(in the rows, 128 means zero)
Rotation paths and how fast each direction turns (degrees per step):
Each turn is a multiple of 5 degrees from 10 to 175, or 0.
Each row of a path follows its step; steps can be skipped.
path 1
step 0: [120 125 130 135 119 140 125 113 120 122 133 131 124 121 130 128 123 134
 139 127 136 129 121 111 123 118 127 133 124 134 138 134 127 130 119 133
 127 130 120 146 114 129 137 134 139 132 134 135 135 111 127 127 112 131
 124 115 118 145 144 133 128]
step 1: [108 125 125 139 116 128 120 125 120 132 133 130 136 125 122 132 137 141
 131 122 130 121 130 118 118 124 127 128 126 138 141 146 130 141 111 131
 129 124 118 127 134 136 118 129 142 132 139 144 125 131 131 121 138 146
 133 137 127 140 125 124 123]
step 2: [113 121 125 140 120 129 131 119 120 135 136 117 135 114 123 117 134 133
 117 128 131 119 129 130 129 140 138 126 130 120 137 133 109 126 131 129
 125 128 129 142 135 132 129 123 134 145 133 126 119 123 141 111 128 125
 137 141 125 130 118 108 121]
step 3: [114 113 125 129 128 126 125 119 114 125 132 113 117 121 130 126 135 138
 136 127 128 121 136 132 127 130 139 131 121 129 123 114 117 125 136 134
 113 120 129 137 121 125 131 133 131 138 129 122 150 123 128 125 125 127
 142 135 107 137 137 125 139]
step 4: [126 114 127 132  97 130 122 117 126 128 126 130 123 123 131 121 125 139
 140 124 122 131 137 129 114 117 126 124 133 124 121 127 126 124 132 127
 121 126 120 148 140 129 114 132 143 117 122 136 137 127 124 134 137 136
 137 124 115 136 131 134 130]
step 5: [114 128 127 138 120 143 121 121 139 125 129 127 138 113 115 118 133 135
 127 123 131 132 120 141 118 138 114 128 119 123 128 130 122 129 138 126
 123 129 125 137 143 135 124 139 148 126 135 143 123 133 123 123 122 131
 119 115 123 140 123 123 125]
step 6: [130 121 131 140 134 123 119 120 126 125 124 111 146 122 118 137 128 138
 120 115 137 129 129 129 120 136 128 125 110 134 140 125 124 131 124 130
 111 148 119 138 130 132 139 132 132 140 122 137 146 122 124 117 126 126
 127 129 122 135 128 122 122]
step 7: [125 123 118 140 112 135 121 136 110 132 124 122 127 127 124 129 127 128
 123 125 123 144 126 119 123 119 137 128 129 112 139 132 126 119 118 128
 119 138 132 135 120 122 133 132 130 139 126 143 138 110 132 119 138 140
 128 135 113 143 136 128 133]
step 8: [118 128 116 120 117 131 129 125 120 118 141 130 130 126 123 115 141 135
 128 128 126 139 128 133 128 117 119 138 130 132 123 127 129 137 130 128
 124 127 133 137 121 129 118 138 155 143 131 141 122 114 134 120 134 137
 142 141 131 136 136 120 125]
step 9: [113 123 132 139 120 131 119 112 125 134 136 127 136 127 114 123 130 134
 114 128 121 110 144 137 125 115 126 134 123 127 118 127 127 130 141 129
 122 134 118 133 124 133 118 122 132 135 125 136 132 128 128 125 110 128
 142 131 133 138 136 109 119]
[129 127 123 129 130 128 130 125 125 130 128 127 127 125 130 125 125 127
 131 131 128 129 133 127 125 129 129 132 126 127 129 124 128 128 125 130
 130 132 127 124 128 127 128 127 128 130 127 127 127 125 126 131 130 127
 125 127 124 128 129 130 129] -> 100
[130 127 126 129 126 127 127 129 129 125 128 130 126 124 126 126 128 129
 128 125 129 131 127 129 131 131 125 128 128 130 128 126 127 125 129 131
 128 130 125 129 132 125 129 128 127 125 127 130 132 133 129 129 128 126
 125 123 129 127 128 131 129] -> 55
path 2
step 0: [129 139 135 118 124 134 124 132 136 136 133 128 141 126 119 135 144 134
 122 130 131 138 135 140 121 150 125 125 118 120 141 127 132 136 135 132
 142 119 123 130 136 112 116 122 132 145 127 109 128 125 132 123 116 128
 135 130 130 132 128 133 127]
step 1: [126 125 122 133 139 132 120 128 132 129 144 125 132 150 138 127 137 112
 133 130 112 112 117 127 132 122 131 141 126 135 128 141 124 135 129 119
 130 126 111 131 117 117 126 122 130 119 132 128 113 131 131 129 117 129
 122 130 126 119 131 138 132]
step 2: [114 138 124 122 124 140 126 135 126 118 124 126 119 122 114 123 139 112
 140 119 129 132 125 122 144 120 122 128 132 131 129 120 133 127 132 111
 130 138 136 123 128 144 141 128 141 134 119 130 123 127 128 115 134 133
 119 132 128 140 133 121 139]
step 3: [147 119 131 122 133 131 121 127 125 136 140 127 122 125 113 127 132 131
 116 127 136 139 117 129 131 128 136 120 130 114 140 112 120 132 135 143
 137 129 130 138 124 122 126 122 137 127 120 123 137 123 136 130 125 144
 124 128 141 127 138 119 114]
step 4: [118 122 123 133 139 118 103 127 122 124 118 132 139 139 129 131 129 117
 144 139 131 132 127 126 126 125 125 123 115 141 114 136 121 132 121 130
 127 132 128 128 127 111 113 120 127 128 142 122 136 125 135 133 129 139
 118 125 130 122 123 133 126]
step 5: [116 141 136 124 115 135 133 138 151 119 125 138 109 128 126 124 137 120
 134 138 122 135 119 119 136 117 114 135 133 135 133 131 133 126 131 120
 127 121 123 129 150 126 133 137 119 128 126 126 139 129 131 130 132 133
 133 122 133 127 133 135 126]
step 6: [128 131 132 129 128 138 132 119 132 144 127 127 124 106 136 129 130 117
 126 117 121 121 123 135 129 124 138 136 121 115 130 123 104 138 135 126
 126 131 129 135 123 118 125 124 133 124 112 138 131 123 133 138 136 121
 126 122 141 131 125 114 120]
step 7: [124 135 120 128 127 132 107 129 117 129 113 118 120 134 123 144 117 132
 133 136 133 124 136 141 124 117 132 113 134 130 125 130 128 131 126 132
 145 131 130 129 128 126 119 122 130 128 130 135 113 132 120 118 133 130
 123 123 147 119 118 137 126]
step 8: [129 131 125 125 122 121 125 117 136 114 127 131 134 127 112 123 123 127
 115 133 111 145 121 122 139 124 122 128 125 123 128 120 146 122 133 127
 116 119 121 137 136 120 131 114 112 130 131 138 125 124 125 132 132 131
 133 112 130 125 136 142 136]
step 9: [118 137 124 137 125 126 132 138 140 129 129 132 133 132 142 134 114 117
 131 108 118 127 124 139 128 124 138 126 125 127 129 120 129 137 136 124
 125 132 136 133 122 126 122 123 121 135 128 144 144 125 141 129 113 134
 140 129 119 131 123 111 117]
[127 128 125 130 125 129 125 126 127 127 129 131 131 127 124 129 128 127
 125 130 127 126 133 126 125 126 128 124 129 127 128 124 130 128 126 132
 126 127 129 129 126 127 127 128 129 128 129 125 130 125 128 128 126 125
 126 128 129 129 129 133 125] -> 90
[124 126 128 129 126 131 129 133 130 129 130 130 129 128 132 126 129 126
 127 129 125 126 127 128 125 127 126 132 127 129 129 123 128 125 127 125
 130 132 129 130 128 129 128 130 127 125 128 127 126 126 127 129 124 129
 128 124 127 130 124 129 128] -> 90
[131 130 129 126 126 129 133 129 126 126 128 131 123 133 129 129 130 129
 124 130 125 125 126 131 129 128 126 124 128 128 129 129 129 124 129 130
 130 126 129 132 129 127 129 132 130 127 130 128 127 129 128 128 127 130
 127 128 130 125 131 128 126] -> 155
path 3
step 0: [118 117 145 138 127 128 127 130 115 139 125 132 115 134 135 125 128 120
 126 133 145 121 132 113 131 115 113 126 115 127 127 121 121 132 132 125
 130 123 134 132 129 132 123 131 123 133 127 143 129 134 133 108 139 130
 136 128 121 126 126 128 125]
step 1: [132 140 135 134 125 145 124 128 128 134 112 138 132 134 135 124 127 121
 120 119 132 117 133 122 118 123 113 118 124 130 113 126 127 125 128 132
 141 127 117 140 123 121 116 118 129 120 112 138 139 122 117 130 130 128
 131 123 122 122 130 131 132]
step 2: [119 130 129 141 126 128 123 130 123 145 119 134 133 123 143 121 138 118
 117 126 138 134 128 124 122 114 128 138 135 134 119 114 120 125 137 136
 133 122 121 123 127 124 132 132 133 117 133 121 118 117 126 111 129 124
 138 127 114 123 119 136 124]
step 3: [111 123 144 142 131 133 116 126 136 133 125 126 123 120 126 124 121 124
 122 124 133 117 127 121 136 123 119 126 117 127 122 119 123 139 132 130
 151 121 129 122 128 131 126 137 118 128 115 140 126 132 126 119 136 127
 136 117 116 131 123 121 132]
step 4: [130 137 134 135 123 128 117 136 125 133 112 138 138 128 123 126 129 133
 119 117 136 135 134 132 116 111 126 117 125 122 116 127 114 124 134 127
 134 123 116 128 119 134 124 128 130 118 122 139 144 132 127 123 143 126
 131 122 127 130 127 139 140]
step 5: [129 136 134 139 128 135 129 116 128 133 122 127 124 128 142 115 131 126
 118 127 134 123 140 130 129 113 117 132 129 123 106 113 113 136 135 133
 133 129 130 124 132 145 134 133 130 129 136 124 120 115 136 121 129 134
 128 120 122 123 124 139 127]
step 6: [111 126 140 134 129 131 117 127 135 133 112 128 124 119 125 126 119 136
 119 117 127 122 127 118 129 125 122 124 123 125 128 118 110 133 125 133
 127 130 118 120 125 137 125 131 119 117 118 134 128 115 117 127 127 132
 127 123 114 115 119 114 144]
step 7: [124 129 122 133 121 133 116 135 122 130 121 139 139 125 128 134 143 126
 121 118 138 134 136 125 137 105 120 125 124 125 130 124 118 139 143 122
 125 129 119 128 126 134 122 141 124 120 136 137 132 124 134 137 136 127
 135 120 120 132 122 139 142]
step 8: [129 127 121 137 120 139 131 128 126 125 115 130 110 124 128 118 127 125
 126 122 130 119 123 139 129 120 110 127 118 120 111 112 119 134 139 120
 131 121 132 119 126 138 123 127 120 121 130 131 116 125 124 127 138 141
 117 122 118 124 127 134 126]
step 9: [122 118 136 122 124 135 122 131 125 139 116 126 125 138 135 136 132 134
 129 125 138 128 133 116 126 119 123 122 121 130 129 114 111 124 129 129
 120 127 126 119 116 141 125 120 130 121 120 135 131 124 125 124 129 145
 141 128 117 110 122 126 141]
[127 129 129 130 128 127 129 126 127 125 128 128 128 125 127 125 126 131
 126 128 124 130 129 128 128 126 126 128 128 125 131 128 125 128 126 127
 122 130 126 131 130 134 128 131 124 129 132 130 129 125 130 131 126 127
 126 129 130 129 128 128 130] -> 40
path 4
step 0: [120 122 133 124 105 119 129 129 137 138 125 118 127 121 116 136 122 132
 116 117 124 132 123 121 123 123 148 110 140 128 134 121 133 120 115 138
 125 135 120 131 138 126 142 124 135 128 121 119 126 126 131 133 129 123
 125 129 120 128 114 123 124]
step 1: [125 118 119 146 124 121 115 125 123 133 129 118 127 127 118 127 127 125
 138 135 114 120 125 126 121 133 124 116 138 135 138 119 126 122 135 128
 128 134 127 147 135 142 134 114 145 126 122 122 117 133 132 118 130 140
 136 122 118 132 130 120 124]
step 2: [136 126 127 141 117 117 117 118 117 125 152 122 123 117 138 117 115 137
 128 113 128 126 124 123 120 128 120 129 137 129 117 138 131 112 120 128
 135 124 126 135 134 118 129 132 135 130 123 120 121 142 123 123 128 129
 124 126 123 136 118 123 120]
step 3: [129 139 134 129 118 121 129 133 123 126 132 120 136 128 122 131 109 140
 112 137 123 137 119 132 129 124 121 114 124 138 137 136 133 128 126 127
 150 121 133 139 133 125 140 126 137 127 114 129 128 134 135 128 123 140
 133 117 129 119 110 133 134]
step 4: [128 130 118 139 120 116 132 117 117 137 128 123 118 128 124 112 122 127
 134 140 126 124 136 139 126 118 135 122 131 125 136 135 124 130 122 138
 133 135 134 139 125 129 137 135 130 123 121 127 144 136 134 126 129 134
 129 138 122 137 111 111 147]
step 5: [135 118 126 123 110 132 127 119 118 157 124 130 134 127 122 119 123 135
 131 122 127 128 124 142 122 130 123 126 121 115 122 143 124 110 140 127
 130 124 126 139 126 125 137 121 131 136 115 123 129 133 127 138 131 128
 135 120 135 133 127 124 133]
step 6: [105 125 145 118 119 130 138 112 125 128 126 112 129 118 135 124 124 137
 143 128 130 122 127 131 121 127 134 131 122 134 132 126 132 120 133 126
 138 127 120 131 139 121 128 127 135 131 113 136 122 121 145 133 122 135
 132 127 124 135 110 121 132]
step 7: [127 131 122 129 128 130 126 120 128 135 115 112 110 128 123 118 122 119
 132 117 129 128 115 136 134 123 117 115 128 117 135 127 134 132 124 136
 129 136 122 133 147 119 114 125 133 130 112 121 132 136 135 127 121 147
 134 123 134 126 126 115 123]
step 8: [128 125 138 125 136 126 145 121 116 135 126 132 118 126 127 134 110 132
 140 132 124 123 122 128 119 120 122 132 129 131 134 134 120 110 134 131
 138 136 119 139 128 113 118 134 138 126 125 105 135 137 122 119 136 136
 134 127 125 123 131 131 123]
step 9: [133 111 152 131 134 136 123 122 134 138 130 119 125 141 136 132 117 139
 122 128 121 127 132 131 129 112 130 130 130 127 120 149 125 133 117 136
 136 129 116 129 134 120 133 122 136 123 117 130 125 126 129 123 121 143
 139 136 127 125 120 123 128]
[130 126 128 130 128 128 129 129 125 130 132 129 127 128 128 129 128 128
 128 129 130 128 126 130 131 123 132 127 126 130 128 129 127 132 127 126
 129 129 128 130 125 128 133 129 125 128 127 129 131 126 125 133 128 130
 131 132 128 128 130 132 130] -> 65
